In the data rows, the value 128 means zero.
Here are some points:
[120 136 140 139 140 110 126 167]
[116 125 139 139 141   8 118 138]
[ 77  88 133 139 146 190 139  97]
[183 133 119 100 120 104 141 151]
[115  79 129 172 120 154 130 135]
[137 143  83 106  82 141 114 150]
[155 129 125 144 171 115 136 129]
[ 87 111 108 108 115 145 118  93]
[133 140 124 170 205 185 139 141]
[116 144 129 132 125 151 116 151]
[146 146 168  78  55  99 115 160]
[185   9 135 118 123 134 114  75]
[111 133 169 152 155  97 146 190]
[104 112 165 156  83 124 121 101]
[ 67 108 122  92 147 124  99 161]
[107 140 136 129 115 128 120 145]
[ 76  99 128 132 132 177  58 126]
[116 127 123 128 144 141 129 139]
Then 12 other points, each followed by its number:
[162 131 103 101  87 144 106 143] 0
[171 113 168 159 133 123 134  75] 1
[ 86 142 111 113 125 153 126 100] 2
[140 120 112 108 141 111 149 123] 3
[105 151 182 185 120  96 135 145] 4
[189 144 134 103 125 125 109  98] 5
[107  70 151 116 113 133 116 174] 6
[122  73 187 202 141  93 131 186] 7
[146  78  89 102 114 182 114 115] 8
[140 156 148 176 240 122 139  97] 9
[134 141 137 111 101 130 141 129] 10
[ 83 144 136 117 133 121 137 158] 11
Which of these numbered points is nearest to each point below by angle, seen from the average point of the first points? Its number follows each.
[123 103 116 118 136 146 134 124] > 8
[156 131  72 172 172 156 157  72] > 9
[139 150 118 146 155 124 161 108] > 9
[150  94 154 134 139 118 121 119] > 1
[ 77 145  96  57  73 151  80  56] > 2
[112 116 115 139 147 122 119 113] > 9
[131 151 143 131  99 127 133 112] > 10
[155  92  97 104 164 121 189 125] > 3
[152 129 183 139  70  72 136  22] > 1
[145 132 128 115 129 124 120 129] > 5
[151 155 109 125 110 104  99 154] > 0
[127 114 104 123 135 117 152 141] > 3
[211  39 126  87 137 174  96 139] > 8
[110 108 126  94 130 101 118 127] > 3
[162 152 107 149 149  93 179 114] > 3
[ 86 179  75  60  75 185 103  61] > 2
[140 105 150  96 156 117 133 117] > 3
[183 153 129  85 120 163  83  82] > 5
[120 112 147 157 146 110 154 162] > 7
[132 137 120 132  91 104 132 133] > 10
[106  89 121 158 167 132 147 164] > 7
[132 122 129 114 116 112 114 139] > 0
[233  74 121 110 136 138 102 245] > 0
[102 164  83 104  61  96 119 159] > 0
